One turning vector, and how many ticks it has turned
The counts run from 0 to 275.
[127 154 100 114  63 141  86 149 124 114 101 147 102 122 128 103  83 119
 164 139 125 144 131 158 108 144 160 169 127 139 102 147 178 169 123 160
 181 123 138 121  87 120] => 181
[175 126 109 101 111 148  91 194 158 161 120 136 127 118 129 134 119 116
 150 126 132 140  93 157 127  67 171 115 109 107 131 133 163  98 140 140
 142 156 101 162 119 122] => 231
[155  89  67 148 100 165 103 122 152 117 139 143 120  67 147 120 108 154
  97 144 126 107 117 116 120 103 153 126 144 115 119 143 100 118 102 162
 149 196 148 146 124  88] => 213
[131 148  98 106  76 156 111 119  77 134 156  92 151 124  72  95 135 116
 127 113 137 149 102 131 147 177 154  95 156 106 130 101 130 136 118 151
 132 169 125 143  94  91] => 23
[129 117 118 189 103 143 135 131 116 108 143 128 154 126 154 109 115  96
 131 143 131 138  55  96  71 179 123 166 137  92  99 168 114 162  93 163
 116 146 127 130 129 139] => 198
[117 128  93 156  96 149 113 145 140 118 105 129 101 112 135 114 121  91
 173 147 143 189 101 169 130 100 161 143 138 105 165 181 108 139  85 160
 181 117 104 143 120 119] => 58
[151 119  76  92  87 121 123 130 144 124 117 121 102 126 107 124 145  91
 160 109 140 138 157  90 119 131 162 132 125  69 163 102 180 141 152 178
 185 123 149 142  64  92] => 150
[144 101  79 133 102  73  84 158 141 106 109 145 115 119 106 138  84 139
 157 137 146  93  96 121 124  88 171 174 120 130 104  76 150 102 139 155
 117 135 129 137 130 136] => 114
[128 116 111 123 126 112  86 166 151  87 127 140 153 138 162 118  91 135
 107 142 114 169  91 128 121 185 107 133 136  72 120 115 146 182 148 148
 196 113  95 131 123 168] => 68
[ 94 139  71 115 117 117 114 178  99 109 119  94 145 157 102 106 125 127
 109  97 136 140 138 127 146 191 123  99 152  75 135  85 111 154 106 170
 156 135  90 132  65 141] => 135
[112 144  90 112 116 152  90 152 170 113 132  98 122 137 100  81 129 135
  89 112 135 146 132 128 157 131 144  85 182  95 115  63 149 137 128 163
 155 142 133 152 103 103] => 270
[153  95  91 168 132 104 132 135 185 140 138 135 104 129 163 150 113  90
 105 138 116 133 106 119  72 111 137 136 100  64 124 136 133 121 116 166
 119 157 153 180 129 129] => 94
[170 124  95 175 114 150 108 144 131 115 126 146 121 106 179  91 114 114
 108 153 124 127  98 100  87 154 122 150 137  79  95 167 120 145  95 159
 137 167 142 123  89  95] => 205
[166 146 112 103  71 126 114 152 154 119 103 112 123 115  91 159 149  86
 152 148 138  86 114 111 113 125 151 130 133  87 110 115 171 136 142 158
 169  91 124 112  91  89] => 14
[ 97  90  82 144  90  96 109  83 134 130 135 117 124 113  91 164 112 117
 108 126 107 109 138 127 143 141 142 127 168 110 155  72 120 143 125 187
 132 162 172 176 138 120] => 152
[148 149  77 147  83 154 119 162 165 118 140 130 100 101 119 132 111 102
 138 166 160 180 107 116 115 111 153 103 146 109 149 153 119 132  86 144
 192  88 126 137 135 126] => 200
[134 125  93 122 147  99 101 172 121 116 131 142 133 145 135  98 110 116
 113 118  91 108  76 133 102 156 164 147  75  82 116 120 134 144 163 159
  84 171  84 126  89 132] => 105
[102 119 133  90  84  97  98 165 111 112 139 125 154 150  98 117 109 100
  89 152 120 136  77 191 147 145 151 134 105  97  90 103 142 157 203 138
 138 112 123 127 141 127] => 172
[119 154  78 124  82 132  86 153 149 111 106 138  98  95 107 110  85 155
 103 131 159  98 145 127 128  95 137 142 144 138 111  94  94 144  89 168
 161 140 162  92 107 120] => 3
[136 115  95 139 138  98 101 172 133 179 139 108 134 127 155 159 135  80
 120 125 107 109  87 172  88 128 133 130  91  73 121 149 118 150 100 166
  90 189 109 153 133 125] => 229
[154 113 135 109  83 134 119 114 137 126 122 120 144 130 104 148 158  61
 134 152 112  82  95 150 120 118 158 137 110  79 135 137 148 148 149 186
 144 103 141 178 100  79] => 156
[105 102 108 142  91 144  54 119 103 137 114 102 164 137 128  56 140 141
 138 125 129 154 100 183 152 140 123 157 193 126 102 129 141 148 111 141
 127 186  95 149 120 121] => 54
[ 97 112  86 116 109  69 112 167 160 112 121 114 136  87 129 159 132 123
  88 125 134 127  88 159 115  87 108 114 113  75 114 116 114 103 158 143
  85 151 100 142 145 154] => 110
[118 112 106 114  80 136  40 135 164 147 112 112 147 121 118 115 115 131
 128 147 159 158 102 185 169 119 140 132 189 160 106 128 162 139 140 141
 172 148  98 141 123 115] => 53
[114 132  75 121  75 108 102 184 106 131 122 133 134  81  96 129  97 160
 159 101 136 131 113 145 116  96 141 163 132 148 119  75 152 118 107 144
 117 168 127 118 115 158] => 115
[117 123  99 131 127 135 138 133 141  68 137 132 161 113 132 106 150 131
 126 103  99 145  47 104 103 160 132 157 125  72 123 173 124 158 149 151
 150 130  80 141  96 117] => 74
[ 93 119 122 135 121 119 110 150 152  66 157 117 156 147 119 120 120 129
 131 138 100 170  51 146 141 177 123 131 144  95 130 129  92 149 149 134
 148 118  84 134 136 147] => 67
[ 85 124  99 143  49 136 116  94 112  75 116 124 147  79 116 147 115 141
 131 152 110 133  79 167 117 118 123 149 155 151 108 136 114 155 117 155
 131 134 132 138 163 151] => 183
[ 86 133  89 137 114 114 104 104 161  79 100  97 142 117 154 117 149 102
 132 160 118 142  95 160 125 153 138 128 134  94 108 199 141 173 138 157
 132 115  96 104  78 119] => 186
[ 74 149  81 140 101 112 111 164  83 124 114 118 135  88  96 135 119 140
 134  72 127 121  99 164 107 113 116 148 118 124 133 119 125 153  97 164
  84 174 114 123 112 153] => 116
[ 84 117  89 113  82 132 102 124 154 138 106 116 121 115 129  76  88  87
 104 157 133 158 111 185 149  96 168 128 136 113 170 154  92 140 125 162
 145 151 152 140 108 102] => 170
[137 120  83 168 104 128 120  96 163 141 131 108 111 139 127 138 139  66
 129 149 136  81 120 115 116 154 159 119 104  75 142 154 113 142  96 185
 135 133 164 142 103  75] => 20
[160  88 102 135 121 124 131 134 177  65 145 129 129 125 141 155 125 116
 141 137  94 168  78  94 105 163 142 147 136  69 128 146 150 143 164 146
 179 104 106 151 104 147] => 75
[133 116  62 114 103 159 101 126 190 127 162 128 120  81 120 149 108 166
 135  99 127 181 108 105 107 121 147 136 170 128 130 104 175 121 126 143
 155 147 136 159 127 132] => 84
[131 122  74 119 106 157 125 151 137 137 175 102 136  96 139 101 126 156
 106  82 128 180 116 117  73 143 111 119 150  78 116 105 174 150 134 115
 114 174 126 163 120 141] => 92
[100 134 126  83  56 150  91 133 102 131 132 106 148 135  80  93 106  95
 107 128 139 153 108 170 150 123 141 117 142 129 110  78 164 140 182 130
 147 136 142 164 134 116] => 165
[130 140  99 128  71 153 166 157 133 119 124 137  96 123  91 105 124  96
 104 119 150 126 118  93  84  90 163 153 123  89 160 115 126 157 112 186
 164 124 168 139 108  78] => 274
[116 104  88 164 126 104 118 129 167 140 163 114 160 122 138 153 120 125
  86 106  81 132  88 124  83 153 114 129 133  72 121 151 129 178 114 157
 101 163 140 167 144 132] => 86
[123 120 108 156 116 152 140 131 169  81 116 108 104 128  90 154 122  80
 114 133 117 114 106 145 126  90 157  93 146  65 136 110 104 137 103 197
 159 107 133 175 122 124] => 268
